One vector is turned by the same rotation once a step. Each row is the vector after some number of steps, and that number follows the row.
The counts run from 0 to 136.
[ 93 152 123 133 143 140 151 150 145  90 133 115 138 125 106 134 161 150
  68 134 176 101  99 140  92  89 144 157 157 118 126 105 140 113 100  83
 112 127 143  86 140 162  76 133 114 175 128 114  98 145  95  94  88 147
 115  79 119 159 116 128 136 137 107 182] : 28
[152 136 148 108 104 127 173 115 139  89 138 165 106 117  97 124 153 158
  88 110 111 117  99  98  99  86 157 146 156 121 110 129 177 127 136  67
 110 151 128  97 153 101 109 125 147 177 135 113 117 164 112  87  86 138
 140  98 160 135  77 169 162 140 137 164] : 31
[150 121 162 117 132 116 172  98 127 158 110  96 111 151 110  75 135 138
  95 149 152 165  93 134 154 129 137 167  92 166 143 164 149 139 134 107
  88 126  72  95 107 157  95 146 128 117 114  99 131 135  67 104 108 100
 138 145 112 113 142 136 160  93 171 108] : 98
[144 194 127 126 130 159 100 161 125  94 121 140 113 149  89  94 134 207
 145 126 138 151 113  85 124  76 155 155 108  98 121 143 174 133 151 134
 128 119 156 110 175 103 109 122 109 135 135 120 130 125 123 102  97 116
 136  95 130 164  88 171 165 136  97 125] : 46
[122 124 110 145 126 140 158 126 135 165  82 127 122 117  99 102 104 141
  65 134 158 158  90 131 161 111 112 183  71 147 144 147 163 139 128  92
  94  99  63 147 122 165 119 148 134 136  99  99 151  99  97 111  96 115
 139 134 119 134 137 174 147 115 145 154] : 38
[103 148 131 146 157 150 151 127 126 114 137 123 136 145  99 134 153 131
  60 140 154 120 108 148 112 114 122 154 111 143 128 134 148 116 112 112
 125 114  98  83 117 210  49 110  91 165 111 109 106 115 104 110  75 136
 100  98 107 152 129 166 123 129 132 174] : 26
[168 147 173 105 127 137 115 127 142 163 161 109 138 126 110 143 165 169
  76 139 100 146  99 139 117 138 146 132 108 127 147 181 146  70 125 119
 124 115 112  64 140 119  97 136  91  94 158 167 161 116 119 152 118 132
 132 148 130 107 124 131 109 108 165 115] : 80
[180 138 162 122 128 106 147 108 120 146 192  93 106 127 152 104 145 133
  94 128 141 155  97 180 141 157 135 118 110 107 159 141 155 103 148  93
 103 130  96  91 110 129  53 183 126 123 140 136 114 155 126  81 119 100
 110 113 126 120 117 144 158 114 140 102] : 7
[141 174 108 135 134 157 103 134 120  95 140 158 142 119  92  91 162 182
 126 112 107 154 104 101 128  82 137 135  87  94 131 137 175 126 143 120
 131 136 118 119 135 142 143  99 127 129 168 124 158 106 142 113  89 121
 123 108 146 133 108 203 189 126  72 119] : 48
[127 130 127 113 115 137 136 163 145 166 114 135 123 133 114  89 122 127
  38 104 156 146  97  94 153 115  97 156  87 138 156 137 138  95 129 103
 120 154 110 174 122 177 145 129 120 176 114 107 139 101 112  67  97 114
 122 155 136  96 135 152 144 102 135 142] : 114
[134 171 132 111 129 150 109 138 142 117 123 148  98 137  71  99 106 173
 134 156 122 138 124 111  99  89 141 183 142 129 111 135 175 134 142 108
 123  89 163  94 172 126  87 133 104 133 110 136 142 121 119  81  94  96
 135  82 111 120  69 153 152 127 109 173] : 44
[149 162 161 118 154 132 159 144 138 146 111  80 124 182 105  75 139 141
  87 142 159 141 102 130 134 133 134 177 118 159 145 143 126 143 136 123
 102 133 112 115 122 181  87 145 108 150 100  66 110  94  67 106 112 124
 119 149  99 141 145 134 129  82 161 134] : 100
[103 168 146 139 104 145  82 140 109 120 133 108 151 136  83 108 126 156
 121 125 119 148 126 113 142 104 131 137 153 133  94 189 161 139 149 121
 104 134  84 140 164 139 104 151 122 106 153 197 161 135 133 134  83  90
 144  99 154 153 116 162 194 134 100 123] : 61
[122 142 120 144 129 138 141 140 141 158  89 114 138 132 101 102 101 143
  70 140 161 141  86 128 140 100 109 191  91 156 142 132 156 152 122  82
  97  93  87 141 133 161 114 176 118 142  95  89 136  87  84 113 108 129
 135 119 113 141 145 167 134 102 141 163] : 39
[ 77 158 138 139 111 144  66 158 105 116 128 106 144 139  77 101 129 159
 125 130 131 135 117 103 149 123 138 148 141 117 105 201 146 125 144 133
 115 135 104 140 174 142 110 147 127 131 147 195 154 143 123 117  94  82
 145  93 155 129 106 141 193 126  99 134] : 60
[162 168 150 100 133 114 116 176 120 142 171 133 137 121 114 129  97 146
  96 120 160 158 109 148 135 186 123 101  79 101 144 159 127 113 135  95
 122  93 115  87 144 120  78 185 117 130 117 123 105  97 144  81 127 109
 167 122 118 179 114 157 140 110 122 104] : 69
[113 122 151 123 177 120 159 178  54 148 167 136 109 120  89 120 140 121
  91 140 146 139  88 136 114 135 146 131 160 138 122 153 133 102 115 122
 114 136 119  82 120 192  90 120 132 146 151 122 141 149  95  94  91 131
 134 133 185 165 115 136 133 113  96 163] : 13
[139 144 163  85 129 115 166 141 113 123 149 140 118 124  81 139 165 157
  82 106 123 120 110 110 103 113 132 133 190 133 112 163 133  81 113  91
 103 168 134  83 125 133 104 127 151 165 152 147 153 165 111  91  83 154
 151 159 159 155 108 145 146 117 148 151] : 91
[128 175 151 137  90 149  98 138 122 120 146 100 162 131  90 111 133 155
 114 136 105 151 124 123 151  97 140 151 147 135  90 188 167 148 155 110
  92 125 101 130 163 151 103 147 109  94 155 188 146 128 142 162  81 117
 144 110 134 162 140 170 181 130 107 125] : 62
[143 144 108 117  90 159 145 151 159 137 134 140 152  75 124  97 126 159
  66 136 143 155  86 114 138  91 136 117  61 103 128 123 157 123 135  72
 106  90 118 122 124 157 163 132  99 110 146 122 131  93 147 122  93 120
 154 126 118 136 141 145 174 125  91 114] : 51
[134 132 109 111 103 138 171 148 140 112 137 144 113 133  84 129 173 179
 101 103 125 150  65  87 143 107 175 159  74 128 150 147 153 140 140 108
 119 138 109 111 164 109 153 114 124 151 129  74 134 149  91 111 123 140
 145 122 163 130 119 167 157 134 138 114] : 34
[164 129 153 101 129 123 149 124 140 119 148 118 153 150  89 159 165 169
  93 109 150 131  74 110 127 118 160 154 110 132 137 170 153 110 108  92
 109 165 126  78 138  95 130 145 134 144 155 113 163 159  71 133 140 162
 160 146 158 142 123 155 130 130 161  91] : 94
[153 148  96 124 118 127 146 166 131 167 182 145 118  95 114 109 136 137
  80 114 134 154  83 166 160 123 111 158  86  98 169 117 165  98 156  94
 107 105 118 143 127 165 135 152 118 128 149 140 159 125 182  81  90 119
 121 128 134 133 132 181 157 124  94 124] : 127
[142 160 190 120 131 120 107 185  94 152 134  87 148 114  94 100 137 166
  77 152 126 137  90 104 117 115 156 120 182 128  93 169 129 132 133 111
  92 137 135 116 156 131 123 149 122 106 163 153 139 119  89 160 116 138
 160 140 168 171 142  84 153  99 107 132] : 76
[172 130 173 135 149 122 132 137 113 143 144 104 144 124 114 132 163 172
  70 132 128 120  61 114 112  90 163 153 154 121 121 136 161 103 112  84
 115 170 125 116 140  98 116 151 131 142 178 125 155 133  70 139 134 170
 115 121 200 130 117 126 137 120 133 139] : 17
[111 125 136 117 113 150 109 151 159 142 135 128 159 173  99 134  92 107
  64 142 169 121 116 109 134 112 112 190  99 160 122 151 161 133 102  90
 116 126 134 121 162 166 104 170  86 173 100 128 147 117  99  87 107 130
 134  90 124 101 106 154 126 138 124 154] : 117
[160 155 167 116 127 136 113 130 144 150 158  94 140 141 120 141 159 186
  72 137 132 145  90 151 121 132 147 129  77 113 157 183 142  67 120 121
 122 108 114  54 136 112  72 143  88  88 147 167 140 127 114 137 133 120
 134 144 112 118 128 120 113 117 163  97] : 81
[152 155 171 121 112 150 125 162 118 158 170  94 147 158 102 150 156 144
  76 127 111 136 109 140 151 114 131 154 155 146 110 187 166 101 146 127
  88 157 121 127 154 146  91 144  93 101 173 182 165 152 136 147  97 150
 124 143 165 150 152 159 127 129 145 122] : 2
[100 133 125 127 117 145  89 159 164 131 141 111 155 184  99 126 113 128
  81 146 180 117 108 113 128 103 127 197 110 145 115 145 167 138 109  99
 118 131 156 124 178 151 108 177  93 168 104 130 137 133  90  80 117 124
 126  70 122 101 103 139 144 153 111 142] : 118
[117 124 176 124 139 130 114 161  69 147 162 113 151 108  83 103 110 124
 101 164 142 149 102 116 119 138 157 112 161 150  87 186 128 140 118 103
 103 106 108  76 138 169 117 146 127 114 154 153 151 133  95 125 103 104
 175 123 165 163 122 108 176 114  83 131] : 74
[112 135 150 127 177 115 148 175  62 142 176 127 110 134  90 114 152 110
 100 135 148 139  87 136 118 166 154 121 140 133 136 151 118 110 118 127
 126 137 120 100 127 201  90 127 129 157 150  98 116 141 100  76 103 122
 121 125 181 159 122 128 148 107  90 155] : 12
[156 132 176 137 154 124 137 156 100 142 132 112 143 124 114 139 142 172
  57 140 159 121  71 116 114  82 154 144 159 131 109 139 158 107 112  87
 107 157 146 110 140 107 112 146 128 140 170 125 154 147  74 130 131 182
 130 126 193 168 121 128 129 124 127 146] : 16
[133 119 160 126 164 135 156 171  56 151 152 138 115 113  93 142 130 130
  72 149 164 139  86 128 118 110 146 132 167 145 107 148 141 101 113 104
  91 128 136  85 128 170  99 113 131 138 151 138 149 163  99  98  96 153
 141 133 183 179 121 120 124 134 107 170] : 14
[165 126 156  85 123 127 160 132 132 122 149 137 144 146  82 161 156 164
  82 109 142 128  84 109 125 111 151 144 133 141 125 170 154  97 110  84
 106 162 140  66 138  97 117 138 139 145 154 122 159 160  85 121 120 171
 162 154 163 159 121 162 129 131 167 107] : 93
[142 122 173 122 166 132 147 172  81 145 134 125 133 119 106 148 131 154
  58 150 164 127  85 130 122  86 149 138 170 140 105 145 156 105 113  90
  93 135 148  97 131 137 103 132 125 135 161 128 151 156  86 116 116 174
 140 132 185 181 131 125 128 136 115 155] : 15
[133 156 160 131 152 116  93 113 131 120 145  81 143 147 139 110 160 175
  89 126 168 148  95 149 134 150 130  96  71 100 164 165 125  80 116 121
 131 139  84  83 120 124  60 151 120 130 133 141 106 118  96 105 132  92
 113 129 108 126 132 124 149 106 157  86] : 83
[150 190 134 120  87 134 122 154 163 132 163  82 166 123 104 113 172 165
 103 118 103 140  99 153 137 116 155 145 131  96 130 150 148 144 159 101
  90 113 124 135 161 136 127 171 100  91 163 152 126 113 155 170 102 131
 131 108 112 155 157 149 164 114 106  99] : 64
[171 121 129 106  99 153 173 118 144 127 153 157 117 126 119  89 151 145
  96 133 111 167  88  85 135  88 164 127  80 144 127 133 176 138 133  94
 107 147 114  92 111 164 150  88 101 131 154  87 135 127 114 101  94 123
 133 129 140  97 124 168 175 131 105  94] : 110
[113 154 138 157 158 132 131 125 110 122 116 110 109 150 118 100 164 156
  64 117 139 141 103 127 130 131 123 142  87 130 156 141 141 103 130 147
 133 146  69 121 115 185  52 117 111 159 116  96  99 112  90  98 101 109
  86 120 124 125 129 159 141 101 154 148] : 24
[168 111 167 124 125 136 158 100 138 154 150 113  99 126 128 117 165 167
  72 152 108 160  79 122 124 112 175 154  87 150 141 162 177 112 139 104
 119 121  92  72 140 119  88 128  98 104 133 113 143 142  80 133 135 119
 111 119 154  85 109 133 128 115 167 116] : 20
[162 134 113 127 116 135 150 168 131 172 170 147 127  94 132 117 102 128
  66 125 159 162  93 162 155 126 108 143  82 108 151 121 164 105 148  72
 100  93 111 135 126 146 118 166 113 124 131 134 150 121 171  72  97 115
 135 119 127 139 126 181 154 134  98 130] : 128
